In the rows, zero is written as 128.
First come named turns, each shown by rows before and after it. For each pair of rows after them, which turns, in which order, take the first row to the second? The first pair is done for you.
F:
[174 148 127 155 146 148 145 148 145 128 117 144  92 139 126 137] -> [154 173 121 155 143 138 151 144 142 122 118 151 100 121 139 140]
[169 141  86 144 125 159 133 178 139 105 132 161 106 151 111 104] -> [142 174  80 142 124 142 141 175 133  99 135 172 117 126 131 110]
[200 117 141  90 135 218 109 144 109 125 150 143 151 175  92  87] -> [199 158 108 108 125 218 112 151 128 109 153 159 146 169  92 104]
[119 134 126 128 141 104 161 131 126 145 133 131 151 124 140 127] -> [124 119 134 124 144 106 159 131 125 149 134 125 149 129 136 121]
V:
[147 187  81  94 153  82 181 191 104 146 111 178 120  81 194  86] -> [100 149 135  76 159  57 178 149  84 166 110 148 136  72 211  88]
[162 128 122 100 129 175 105 135 118  99 149 117 143 145  77 109] -> [173 165  81 115 128 160 127 155 131  92 136 134 123 132  95 116]
[153 110 150  95 135 124 123 153  87 134 134 110  91 146 117  90] -> [163 120 135  99 133 128 123 163  93 131 131 116  85 150 115  91]
[ 60 176 133 130 108 104 113  88 132 100 157 119 166  93 142 157] -> [ 64 154 152 121 107 125  93  79 129 103 167 111 179 105 117 152]
K:
[112 163 127 112  93 133  92 124 150 117 141 169 161 152  86 130] -> [102 178 123 114  92 118 101 126 147 118 138 174 159 137 100 136]
[162  74 157 157 116 145 118  87 178 139 115  93  96 172  99 135] -> [ 96 135 146 163 114  82 148  68 173 134 104 101  99 114 166 158]
[157  99 129 108 135 149  99 140 128 128 126 126 120 155 111 112] -> [ 93 115 145 113 124 118  97  94 131 128 127 115 132 129 141 142]
[117 147 132 130 133 118 136 140 140 130 129 140 135 107 132 123] -> [141 128 134 127 134 137 127 149 139 130 132 140 133 125 114 111]
Now pairs of rows:
Each pair is two turns apart.
[ 85 161 136 122 168 148 109 140  97 114 140 179 208 116 106 125] -> [102 114 161 110 173 155 100 139  88 133 138 164 210 134  93 112]
F, F
[184  61 116 113 135 132 145 149 122 163 110 120 103 155 130  98] -> [178 105  77 140 129 111 161 157 142 152  97 131  84 142 155 120]
F, V
[111 130 136 124 129 149  95 105 109 134 150 133 151 132 115 108] -> [104 138 139 117 136 130 113 109  95 141 141 135 150 116 139 101]
K, F
[ 66  98 153 111 113 121  80  87 163 130 121 136 178 157  75 131] -> [ 94 138 110 129 107 144  78 113 181 108 127 162 174 164  58 133]
V, F
[108 132 127 140 114 148  73 109 154 113 156 146 158 156 129 152] -> [ 90 138 135 131 116 134  78 102 145 114 159 143 162 143 138 148]
F, F
[132 130 125 106 135 109 146 157  99 142 106 125 122 115 162 104] -> [153 109 127 110 136 124 141 163 103 146 102 121 116 133 148 100]
F, F
[101 171 119 109 128 111 160 137 114 110 138 156 138 101 154 129] -> [151 121 135  90 140 139 159 161  99 125 138 151 135 128 124  91]
F, K
[118 126 137 125 115 102 135 118 121 140 139 105 133 145 132 101] -> [133 127 129 125 117 104 141 131 119 139 134 112 124 143 133  95]
K, F
[152  84 170 118 127 144 128 143 114 158 141 154 107 144 128 129] -> [107 102 176 136 113 128 115 104 133 150 144 145 112 135 139 166]
F, K
[184  51 137 107 152 154 133 167 115 157 111 118 109 165 110  68] -> [198 125  69 139 142 153 152 197 140 130 107 154  91 152 119  88]
V, F
[167 107 121  96 143 131 135 140  98 136 132 135 112 126 109 111] -> [170 136  96 111 137 134 136 150 116 124 136 148 107 123 109 124]
F, F
[ 58 156 166 120 124 118 110  81 131 121 155 114 151  69 163 140] -> [183  97 148 111 133 198  95 143 134 122 159 124 134 138  83  90]
K, K
[148  86 127 153 128 139 112 145 157 122 126 109 113 172 103 137] -> [129 136  96 172 123 115 128 153 169 113 119 125 102 146 135 154]
F, V
[121 114 111 134 123  99 181 133 123 124  97 124 107 108 166 124] -> [116  75 146 120 126 108 167 116 111 133 102 106 121 120 151 113]
F, V
[110 157 117 128 109 157  67  91 152 111 165 141 151 116 123 164] -> [ 91 140 147 108 116 146  71  81 134 123 166 131 165 106 135 154]
F, F
[129 140  98 147 132 106 146 138 130 129 110 143 116 125 150 129] -> [152 119  99 149 134 125 138 142 139 131 112 137 110 148 127 129]
K, V
[109  88 152 131 135  93 132  98 136 150 109 110 117 131 129 134] -> [141  81 137 140 132 121 119 113 150 146 113 115 111 156  99 133]
F, V
[ 81 194  98 132 106 147 133 102 168 102 167 116 156 125 148 154] -> [ 59 157 145 107 114 132 135  83 142 121 167  95 169 119 158 139]
V, F
[126  88 146 124 141 177  61 138  96 107 185 122 134 136  89 151] -> [ 84 127 129 146 130 152  62 114 115  93 185 127 137 115 114 189]
V, K
[179 113 112  95 142 139 139 141  92 119 119 128 129 144 101  89] -> [176 147  88 106 142 125 155 152  99 112 110 143 122 130 120  97]
V, F
[160  82 146 128 122 180  88 119 139 130 154 123 144 169  62 119] -> [ 72 155 134 157 104 132  92  72 160 109 149 126 151 120 107 178]
F, K
[128  86 168 103 144 143 124 123 113 161 121 102 130 135 115 108] -> [117  87 164 105 146 121 136 120 114 165 112  99 122 124 135 115]
K, F
[144  99 147 124 132 125 115 133 126 138 140 111 115 157 114 119] -> [104 124 141 140 121 108 111 110 139 130 138 106 119 141 129 151]
F, K
